128 stands for zero in the data rows.
Here are some numbered points:
62 71 147 139 108 96 162 140 101 125 157 146 90 175 151 114 140 129 125 156 126 141 187 103 158 114 109 130 111 172 85 124 116 161 93 134 195 73 149 117 103 133 0
79 98 148 187 162 102 149 105 82 151 122 179 203 121 116 100 82 62 130 145 90 99 104 125 169 126 165 102 117 86 92 129 109 122 100 158 165 135 110 137 137 88 1
105 120 92 177 127 130 109 161 145 109 150 170 189 123 168 159 142 83 185 85 143 63 117 146 135 128 163 143 129 139 124 166 145 128 147 140 177 111 138 142 191 85 2
151 171 142 151 138 134 157 127 128 170 127 82 163 139 113 49 124 62 88 157 115 171 93 94 98 178 111 161 86 103 112 158 108 134 139 116 103 203 112 123 107 156 3
32 58 106 174 152 131 165 110 101 83 143 224 170 152 139 91 109 115 118 117 115 64 131 102 181 59 135 64 138 134 86 113 122 168 84 132 200 82 127 137 129 73 4
76 110 147 121 124 135 171 116 104 171 155 78 77 147 134 130 124 164 97 148 130 150 147 90 147 116 100 98 158 159 164 123 106 117 118 164 104 80 162 159 93 102 5
160 146 109 151 92 168 138 116 106 161 147 108 155 120 137 77 164 94 149 107 120 118 55 131 100 159 187 164 149 101 98 173 134 118 152 91 136 199 125 129 122 104 6
180 87 134 32 125 126 75 158 188 133 116 63 17 133 93 182 126 157 110 120 138 118 151 182 143 85 107 150 165 127 175 123 152 135 132 133 66 79 165 165 153 158 7
151 144 120 135 132 159 105 148 152 110 113 143 154 105 120 137 133 93 167 127 128 117 111 123 121 163 148 157 104 105 174 156 119 127 148 140 102 138 85 142 189 112 8
199 154 98 97 117 132 26 143 153 126 142 113 132 78 137 161 137 111 164 64 134 94 122 235 110 111 193 169 143 111 175 170 138 83 199 123 106 149 156 124 190 105 9
158 159 96 169 92 151 134 80 96 135 129 99 174 111 151 131 138 71 157 96 132 129 56 133 106 152 198 153 149 112 142 168 119 90 168 156 116 184 170 167 152 94 10
143 149 102 204 136 139 133 114 136 107 118 171 222 105 177 118 157 65 168 129 99 75 100 142 138 123 196 119 154 111 83 141 158 120 94 129 160 151 124 105 182 66 11
146 135 142 173 111 116 87 168 150 83 130 202 169 107 126 155 169 101 159 110 145 82 126 119 123 159 163 108 119 130 140 128 131 121 151 115 122 165 119 128 176 85 12
164 119 82 165 128 113 130 124 109 133 129 138 141 97 131 145 164 125 130 119 96 83 118 153 105 128 189 104 122 135 130 156 113 86 148 112 146 95 183 153 189 120 13
New points follow, each followed by the numbers of its two nearest points above, nearest first.
190 161 107 124 108 150 117 142 131 114 124 133 193 119 134 95 201 114 167 101 136 99 66 150 74 133 190 161 124 93 95 145 164 136 148 74 112 209 111 92 155 139 6 8
144 139 82 80 108 134 134 131 138 123 136 139 71 98 116 110 153 211 125 105 118 137 126 134 77 95 106 107 164 153 136 98 174 83 108 103 102 146 137 93 82 188 5 7
114 140 188 160 110 159 192 158 50 99 210 111 219 74 188 149 117 70 181 121 128 40 111 54 138 150 181 128 142 145 144 182 93 124 129 133 166 114 134 132 180 75 2 11
148 171 146 154 134 140 105 146 140 121 135 113 175 131 94 34 174 130 127 124 125 155 131 84 104 150 82 158 79 94 97 162 109 161 123 95 100 216 33 54 126 148 3 8
172 112 100 100 137 149 100 128 128 111 112 128 131 118 135 131 150 135 126 91 102 115 129 160 136 147 138 155 148 151 127 149 124 117 157 131 130 124 158 173 158 111 13 8
88 90 122 122 88 66 157 78 101 196 123 74 52 196 128 104 109 204 85 170 115 214 139 118 139 58 106 94 208 169 119 83 134 121 106 154 95 116 201 147 48 151 5 0
217 150 90 75 151 123 141 164 156 129 146 95 86 113 126 80 136 191 162 147 137 178 109 132 105 106 65 70 122 169 107 148 129 114 115 115 36 126 113 95 46 185 5 3
100 150 176 142 171 129 122 164 171 114 115 154 144 113 108 161 74 74 82 134 164 125 157 107 187 150 120 150 103 137 185 124 130 160 111 151 160 107 104 121 174 96 8 12
89 79 61 157 140 104 142 63 110 204 165 93 126 137 184 141 132 156 147 137 103 106 71 173 157 59 173 99 189 111 87 126 114 117 116 153 144 83 232 194 116 76 13 5
142 120 105 96 103 147 161 52 95 196 121 49 109 135 149 88 137 163 109 139 129 204 99 109 122 97 137 152 169 97 101 109 152 98 88 121 102 154 194 125 55 168 5 6
40 98 146 173 144 89 125 97 109 133 125 176 55 140 150 151 93 168 81 202 139 173 175 100 188 45 83 93 108 184 87 96 111 140 73 166 138 55 115 130 88 123 0 5
160 148 105 145 105 115 122 150 120 154 135 82 163 116 143 144 129 89 160 88 118 125 88 124 128 185 187 164 122 103 129 151 116 133 158 136 149 166 183 159 146 106 10 6
117 91 73 140 119 133 127 103 154 165 140 139 77 127 139 138 119 165 114 142 105 132 108 143 109 32 146 58 178 139 78 89 164 113 106 137 115 76 182 166 92 101 5 13
125 101 109 195 137 69 185 57 152 132 145 205 148 142 164 119 171 178 131 139 80 101 115 142 77 40 131 56 182 106 39 89 155 133 99 82 179 143 172 133 81 87 4 11
119 169 135 132 132 132 132 141 144 87 118 158 147 116 87 140 112 78 177 121 173 135 138 115 105 180 118 124 122 94 172 163 144 151 175 105 130 197 86 86 151 159 8 12
55 145 162 155 143 111 103 143 113 102 113 129 140 148 132 176 76 137 68 182 134 140 129 125 165 132 98 120 86 161 162 136 123 161 140 162 106 88 115 118 161 106 5 8
100 122 147 137 136 137 128 136 129 110 120 80 123 145 144 173 97 73 112 151 105 134 102 127 214 159 177 116 74 147 157 123 100 129 123 174 172 126 152 133 163 101 8 1
80 108 102 144 92 137 191 101 109 210 123 77 69 137 129 92 94 118 55 157 91 127 92 113 135 151 121 149 145 139 131 144 102 97 111 125 123 141 157 174 120 127 5 3
110 164 113 149 136 140 126 137 84 129 125 111 155 148 131 75 155 106 168 140 137 131 122 100 116 187 123 160 80 98 139 142 144 153 139 119 128 188 45 65 82 168 3 8
142 117 91 93 122 140 54 150 173 89 118 147 90 109 153 217 170 194 153 90 157 86 178 191 150 92 127 80 116 145 172 118 128 147 163 142 117 62 161 152 188 90 7 13
95 64 83 216 126 114 166 77 102 191 175 100 174 124 162 132 125 160 103 136 91 135 76 141 127 75 215 96 165 129 86 150 104 112 148 162 200 102 227 195 130 84 13 1
49 92 125 219 126 106 182 101 91 156 170 154 153 155 151 57 104 117 100 162 96 107 129 111 143 73 161 69 133 115 51 125 149 157 62 141 195 73 114 121 30 86 4 1
51 106 133 185 149 111 177 122 98 119 158 147 197 118 152 93 106 82 107 161 119 93 133 119 145 104 171 88 161 126 106 140 124 125 101 148 195 130 160 150 112 59 1 4
128 83 120 60 139 117 111 109 185 134 126 91 43 133 115 211 92 172 94 124 132 152 169 155 187 87 101 133 150 173 187 83 127 124 127 208 109 33 158 181 154 110 7 5
175 207 120 125 115 133 132 115 102 134 116 121 223 170 166 69 167 119 156 83 108 123 85 140 82 154 125 145 113 124 118 142 141 119 156 60 168 159 73 127 118 125 6 3
